One vector is turned by the same rotation once a tick. Each row is the vector after some number of ticks, and that number follows the row.
The counts run from 0 to 538.
[  4 -13   2   3  -2  32  -9  15 -39 -41  12 -35   2   9  -6  17   5 -23
 -28  17 -36  34 -32  -2  18   6   2 -12   8   1 -40   1  11  -6  11  39
 -31  -3  22 -18 -37 -37  14  -1 -11  17   9  46  21 -23  14  37  -6  -8
   7   8  26 -12  13   6   5 -30   3 -27   8  19 -46 -16  -3 -43 -53  17
  18  -4  12  -2  28 -10] -> 450
[-13  -6  -1  24   4  14   1   7 -44  12  11 -18 -17  33 -26  30  -2 -18
 -13   8 -53  -6  -9 -16  16  10  -9 -13   5  17 -15 -16  21   5  10  62
 -29  -1   1  13 -33 -60  -3   0   2  17 -20  25   3 -34  -3  41  19 -11
  -6  25  44 -25  28  -6  16 -36  17 -20  10   9 -19  10   7 -14 -21  10
   4  -2 -10  -7  11 -55] -> 12
[-28  -4  10  14  23  20   9  33 -34  -1  15  -6  -6  15 -10   2  10 -21
 -19   0 -42  24   1 -21  14  23  -6 -28  -1   8 -26 -16 -19 -15  14  61
 -18 -23  -6  -8 -60 -53  -9 -21 -17   0   4  11  17 -23  32  25  11 -10
   5  30  45 -34  -4   7  11 -17   5 -34 -18  10 -25  -9 -26 -43 -30   3
  13  -7  -6 -21   0 -10] -> 265
[-10  -6   4 -15  10  25   8   4 -40  -7   7 -38 -12  32 -18  17   4 -14
 -13   5 -59  13 -18  -6  -1   3  -2 -14  24  30 -37 -12  23  -6  15  43
 -37   0   3   4 -36 -36   3   1 -17  21 -18  31  16 -29  15  26   5  15
   6  17  44 -11  10  14  23 -42  15 -24   2  30 -37  -1   2 -47 -37   8
  -4  -5   7  10  24 -19] -> 295
[ -7 -10   0 -11   5  32   5   6 -45 -12   5 -38 -16  23 -22  19   4 -17
 -14   0 -56  14 -19  -5  -8   0   2 -11  24  26 -40  -6  15 -11  16  38
 -40   0  10   3 -35 -40   5   3 -18  23 -13  33  11 -25  14  33  -1  12
   5  15  37 -11   6  15  23 -41   9 -30   9  29 -40  -7  -2 -53 -34   5
  -2  -3   7  12  27 -16] -> 297
[-12 -17  18  19 -13  20   3   7 -37 -22  22 -31 -17   9   4  21  18 -24
  -6  10 -44   4 -13 -25  30   5  -9 -12   9   8 -11 -19   1  -4  16  48
 -21 -15  14 -16 -37 -62 -23 -15   9   9  12  39  13 -47   0  24  12   2
  -1   3  39 -25  51 -19  -1 -20   0  -8  17  16 -13   4   8   8 -40   9
  23  29  -5 -29   7 -31] -> 89
[-24   7   9  -5  17  42  -9  23 -18  -2  13 -23 -18   0 -15  23 -10 -31
  -9   7 -23  18 -11 -16  12   2  -1 -12  16  -7 -37 -14  20 -20  42  61
  -2 -17  -5   1 -25 -72 -24 -18  -6  -5 -13  30  17 -47  17  21   8   3
 -13   7  42  -3  13  -5  38 -18  -3 -17  -1  35 -17 -14   7 -25 -33 -12
  22  24  -5   6  12 -12] -> 47
[ -9 -12  19  -7  -7   6  16  17 -34  -7  18 -30 -17  15   2  24   5 -10
   4  17 -48  16 -28 -28  23  14   8  -9  13  15 -17 -10  -9 -15 -14  56
 -28 -28  21 -10 -29 -55 -14  -8   2   7  13  35  32 -29  10  24   3 -20
  19  19  56 -28  42  -5 -10  -4  -4 -15  11  16 -27  -5 -11  -2 -42  12
  17  18  -8 -25  -3 -38] -> 361
[ -3  -4   3   2   0  26   3   8 -41  -9  29 -31 -22  18  -2  24  15  -5
 -12   1 -42   7 -26  -8   6  18  -9  -4  18  12 -14 -13  22   1  37  42
 -35  -7 -20  -3 -34 -36 -10 -42   2   4  23  56  17 -47   6  18   6  26
  12   4  49 -12  29 -21   7 -35   6 -22   5  35 -26   2  17  -2 -39   3
  25  11  12 -10  11 -15] -> 97
[ 12  -3  27  14 -23  45 -14  10 -46 -20  17 -23 -18   0  -1  35  16 -15
 -18   1 -34  16 -25 -13  12   4  -9  -4   4   7 -25  -2 -10  15   7  57
 -28 -24   6 -15 -44 -39 -12 -19 -17   7  10  32  23 -23  12  33 -14   3
 -15  22  32 -26  16 -25 -19 -14  -1 -23   3  23 -34  -8   0 -14 -52  25
  31   7  10 -11  10 -16] -> 228
[-11 -17  17  19 -10  17   6   9 -37 -21  22 -30 -16  13   4  18  20 -23
  -5  10 -47   4 -13 -23  31   8 -10 -14  10   8  -7 -21   4  -3  20  48
 -22 -13   8 -16 -37 -59 -20 -18   8   7  15  41  11 -48   0  22  14   6
   2   3  40 -23  50 -21   0 -24   3  -8  15  18 -14   7  13   6 -38   9
  24  30  -3 -30   8 -29] -> 90
[-10 -13  19  -8  -8   6  18  12 -38 -13  17 -30 -18  18   3  17  12 -10
   5  16 -50  18 -30 -31  20  17   6 -14  14  19 -14 -11 -12 -14  -4  49
 -29 -21  21 -16 -34 -53 -17  -9   4  12  13  38  27 -35  15  22   3  -5
  22  12  51 -31  42  -7 -11  -8  -5 -12   9  22 -21  -4 -12  -2 -42  12
  10  24  -8 -27  -2 -33] -> 363
[  4 -14  23   4 -10  28   6  12 -49 -23  21 -19 -21  24   6  19  26  -7
 -11  10 -49  18 -30 -18  13  20 -15 -19  20  16 -10 -12   0   2  18  41
 -33  -9  -4 -13 -55 -25  -9 -25 -17   8  16  39  21 -40  12  25  -5  30
  14  20  34 -27  15 -21 -11 -26   6 -17   2  35 -26   2   4 -10 -49  17
  13  14  17 -10  12 -12] -> 371
[-24 -11 -14  11  15  11   3  14 -38  -6  10 -23   3  21 -14  18  -8 -30
   0  21 -36  19 -25 -13  22  19   5 -13   3   3 -31  -2  10  -4  21  48
 -19  12  18 -12 -22 -70  -3  -2   6  28 -12  46  13 -48  19  34  10 -16
   7  -2  31 -18  37  14  21 -34   4 -17   3  16 -17 -15  -1 -35 -29  10
  14  12   2 -23  23 -32] -> 167
[  2  -6  -3  25   0  29  -9   9 -50 -21  20 -15 -29  18 -24  25  11  -5
 -32   1 -45  17 -28 -13 -14  22   8 -13  16   7 -12  -3   7   4  16  46
 -36  16 -14   6 -48 -34  12 -28 -11  11  12  41   4 -30  -5  49   2   1
   5  19  36 -13 -10 -16   8 -43  10 -39  13  25 -28  -8  -4 -23 -22   5
   8 -11  -6  11  18 -29] -> 527
[-24  -8  11  17  20  31  -4  12 -20 -24  26 -36 -12  -4  -3  27  12 -32
  -3   2 -30  18   2 -13  26  10 -16  -9   9  -9 -21 -20   2  -6  28  54
  -7 -20 -17 -20 -31 -69 -26 -33  -9  -2  12  37  13 -40   6   9   3  -5
 -16   3  52 -13  32  -6  20 -28   6 -17   1  20 -14 -13  19 -16 -34   0
  39  13  -9 -19  13  -7] -> 465
[ -5  -6  12  27 -13  30  -5   4 -45   7  14 -18 -22  24 -29  44  -8 -13
 -11  10 -41  -6  -5 -18   5   9  -9  -7   7  16 -19  -7  10   9  10  64
 -32  -9   5  19 -39 -57 -18  -7   3  17 -28  21   3 -28  -6  43   5  -3
 -20  28  36 -30  16 -16   7 -30  17 -22  14  19 -18   3  -4  -5 -25   7
   7   8 -11  -1  15 -45] -> 8
[-22  10   0  29   5  24   5  17 -40  -9  19 -32 -11   1 -13   0  16 -12
 -36  -4 -34   9  -9 -14 -11  10  25 -12   3  15 -21 -10 -19  -3   6  62
 -27  -9  -6  -1 -54 -46 -10 -34   4   5   7  38  11 -17  19  30  17 -19
 -12  13  52 -18   9   3  -5 -24   2 -40  -3  14 -26  -6 -37 -29 -16  -4
  23  -7 -21 -29   7 -19] -> 112
[-16 -15   4  13   4  28  11  42 -38  20  27  -2 -15  12 -14  28 -13  -8
   6  10 -22  18  -4 -11  17  24 -11 -11   8  -7 -22  -2  -5 -25  22  53
 -22 -31   0  14 -48 -53 -24 -31   0  -3   7  31  20 -36  23  28  -8  -8
  12  31  34 -36   8  -1  16 -10  -2 -36  -4  35 -25  -7 -25 -18 -27 -13
  27  16  13 -17  10 -12] -> 124
[  1 -16   7   9  -7  37 -11  12 -36 -43  17 -39   4   2  -4  22   2 -22
 -30  14 -32  34 -20  -4  15   7   1  -9   3   1 -44   3   5  -4   8  37
 -34 -11  22 -19 -38 -39   9  -6  -6  15   9  42  20 -18   9  37  -6 -10
   2   7  30 -17  13   5   4 -27   4 -26   8  13 -47 -19  -7 -37 -58  17
  25  -4   9  -4  27  -6] -> 452
[ -7   7  11  -6   5  33 -10  17 -14 -42  23 -37 -19   0  -7  12   4 -16
 -47  12 -30  30 -26 -17   8  11  12 -12  13  -8 -24 -21  25 -26  26  53
 -24 -16  -2  -4 -34 -47   3 -22   3 -14  17  40  23 -26  -4  25  15  -6
   7   4  55   2   7 -23  16 -18   4 -20  13  21 -36 -12   4  -6 -43  -4
  18   6 -21  17   1 -18] -> 330
[-10  -3  -1 -13  21  15  25  17 -36 -29   4 -53   1  23 -14  10  18 -17
 -16  16 -42  19 -17  12  26   8 -17 -19  20  15 -11 -31   3 -27   5  53
 -35 -26   1   2 -48 -35  -2  -5 -16   6  -3  36  23  -9  23   3  -3  -1
  -5  20  52 -17  22  16  -2 -32  17 -28   1  28 -35   3  -6 -34 -25   9
   5   2  -4  -3  22 -20] -> 67
[ -4   3 -11  20   1  19   1  27 -45  -8  26 -17 -10  21 -15  16  -3   6
 -37  19 -25  21 -33  -3  -1  35  17 -10   6  -1 -14   0  12  -7  18  51
 -36   6 -11  13 -47 -29   9 -39  11   5  15  56  19 -27   9  41   6 -10
  15  20  43 -16  -2 -10  -2 -28   8 -39  -1  27 -33  -6 -24 -13 -26  -1
  18  -7   1  -9  16 -27] -> 253
[ -3  -9  16  -4  -5   9  11  22 -33  -3  15 -28 -18  12  -2  29   3 -11
   0  15 -45  17 -28 -23  28   9   5  -7  10   8 -18 -11  -2 -17 -17  60
 -25 -33  20  -4 -28 -55  -7  -2   0   4  15  34  33 -24   6  27   1 -32
  16  26  56 -25  39  -6  -7  -1  -5 -19  12  15 -32   0 -10  -4 -40  10
  22  11  -7 -22  -5 -41] -> 359
[ -1 -14  -2  -3   1  36  -1   8 -46 -20   4 -35 -18  16 -26  20   5 -20
 -17   0 -52  19 -20  -6  -6  -2   2 -13  22  18 -38  -3  10 -13  14  37
 -38   1  16   1 -38 -44   8   5 -18  22  -6  33   7 -23  11  38  -5   3
   4  13  28 -11   5  12  22 -41   4 -35  17  27 -42  -9  -4 -52 -30   4
   1  -4   4  14  28 -19] -> 299
[ -6   4 -10  20   1  19   2  26 -45  -8  28 -17  -8  20 -16  16  -5   6
 -36  19 -22  22 -31  -5  -4  35  18  -8   3   2 -18   0   8  -7  16  53
 -39   1  -9  12 -48 -29   9 -39  11   6  12  53  19 -22  11  40   8 -10
  13  20  47 -19  -3  -8  -3 -26  10 -40  -3  23 -34  -9 -29 -15 -29   1
  18 -11  -1  -9  14 -26] -> 254
[ -9 -12  24  11   0  35  -5  33 -30  -3  16   5 -31  13 -18  37 -13 -17
  -1  19 -30  24 -14 -29  16  19  -5 -22  21 -11 -19  -6   2 -22  15  60
  -6 -17   8   9 -46 -60 -20  -9 -13  -6 -11  15  19 -42   3  41  -9 -10
   2  36  25 -24  -6 -18  24  -9  -2 -18   7  38 -17  -8 -12 -15 -32  -7
   8  27  -3  11  10 -25] -> 276
[ -8 -15  20  -6  -8  11  18  13 -45 -22  15 -24 -19  23   6  10  23 -13
   0  17 -51  16 -34 -28  21  18  -2 -22  18  20  -7 -16 -10 -13  10  44
 -30 -12  17 -19 -47 -45 -14 -11  -2  11  14  38  24 -42  17  23   3  15
  22  11  38 -29  35 -13 -11 -16  -2 -12  10  27 -18   0  -6  -4 -41  15
   4  29   0 -23   5 -26] -> 366
[-32  -1  14  13  29  32  -7  19 -17 -16  18 -22  -3   4 -11  23   1 -36
 -12   5 -27  23   3 -16  24  15 -16 -18   4  -8 -33 -20   7  -6  33  63
  -2 -18 -16 -15 -35 -71 -22 -21 -16  -2 -11  19  15 -39  17  15   9  -4
 -19  12  48 -18  10   0  31 -27  13 -16 -13  17 -14 -16  11 -32 -37   4
  26   6  -6  -6  11  -7] -> 42
[ -3  12   5   1  -2  40  -1  29 -27  -1  12 -42  -9   5 -15  24 -10 -16
 -25  17 -18   9 -18  10  23 -14   3  -5  18  -4 -26 -13  31 -23  15  67
 -17 -33   6  24 -34 -44 -14  -9   4 -10 -15  43  27 -25   8  22   2 -14
 -19  23  42  -3  24  -1  14 -13   2 -25   4  41 -39  10 -13 -19 -27 -11
  31  17   5  -4  24 -24] -> 201
[ -9 -15  20  -7  -8   9  18  11 -43 -20  16 -26 -18  21   6  12  20 -12
   2  16 -51  17 -33 -29  20  16   3 -18  16  19  -9 -15 -12 -13   5  46
 -29 -15  20 -18 -41 -49 -15 -10  -1  12  14  38  26 -40  17  23   3   8
  23  10  41 -30  39 -11 -11 -14  -2 -11  11  25 -18  -2  -7  -3 -41  13
   6  29  -3 -23   2 -29] -> 365
[-12 -14  22   7  -4  13   9  10 -40   3  24 -14 -24  34   3  14  16 -10
  -7   3 -64   3 -16 -30  16  13  -8 -19  18  25 -13 -17  17   4  17  46
 -27  -4  -5  -5 -44 -41 -11 -18  -4   8   8  31  15 -53   2  28  18  20
  21  20  46 -23  28 -18  11 -29   6 -10   4  23 -20  14  10  -6 -44   7
   9  13   9 -18   3 -26] -> 516
[ -6 -21  11  17 -11  38 -12   9 -33 -47  21 -40   2  -7  -7  23   5 -26
 -29   9 -29  30  -5 -11  13   7  -5  -7  -3   1 -43  -2  -5  -4  15  38
 -36 -19  24 -22 -39 -54  -4 -11   1  15  11  35  12 -15   8  32  -4  -8
  -7   0  32 -24  17  -1   5 -25   6 -28  13   6 -42 -23  -7 -26 -53  15
  28  -2  -4  -7  21  -4] -> 455
[-22  -5  10  13  19  31  -4  14 -21 -20  23 -36 -13  -5  -3  28  10 -28
  -1   1 -28  16  -2 -14  24   9 -14  -6  13  -8 -22 -18   4  -6  31  55
  -7 -18 -19 -16 -28 -68 -28 -35  -9  -3  10  40  16 -44   9   8   4  -2
 -16   0  53 -10  32  -7  22 -27   4 -17   1  26 -13 -13  20 -15 -33  -2
  39  16  -6 -18  13  -8] -> 466
[ -9  18   4   5  11  45  -4  28 -28 -13   5 -38 -13   1 -17  15   4 -28
 -23  11 -18  11 -22   6  22 -12   1 -15  21  -9 -17 -20  18 -23  27  71
  -1 -19  -5  13 -41 -50 -19 -13  -9 -10 -18  40  20 -35  17  18   2  -7
 -30  17  36   4  18  -4  14 -21   0 -20   0  45 -24   5  -7 -29 -16 -10
  25  24  -2  -2  26 -21] -> 197
[ -9 -14   5 -17  14   2  27  17 -33 -24  14 -48 -10  20  -3  16  14  -9
  -1  16 -50  22 -24  -7  25  15  -7 -14  20  15 -11 -21  -4 -29  -9  47
 -36 -30   9  -6 -36 -43  -4  -8  -7   5  17  38  31 -15  14   8  -2 -12
  22  18  62 -23  36  11  -4 -17   7 -24  10  22 -34  -2  -7 -17 -34   7
  11   6  -7 -14   6 -27] -> 214
[ 14  -6   6  -1  -5  41  -6  20 -45 -20   2 -28 -20  -8 -16  31  14 -28
  -7   0 -36  21 -29  -2  22  -7 -10  -8  11  -2 -26  -7 -12 -15   5  55
 -22 -30  22 -10 -34 -53  -2   4 -24   7  12  31  24 -16  21  30 -22 -18
  -8  21  25 -18  24  -4  -5 -11 -12 -33  17  23 -41 -10  -1 -36 -32  17
  25   9   6  -3  12 -23] -> 77
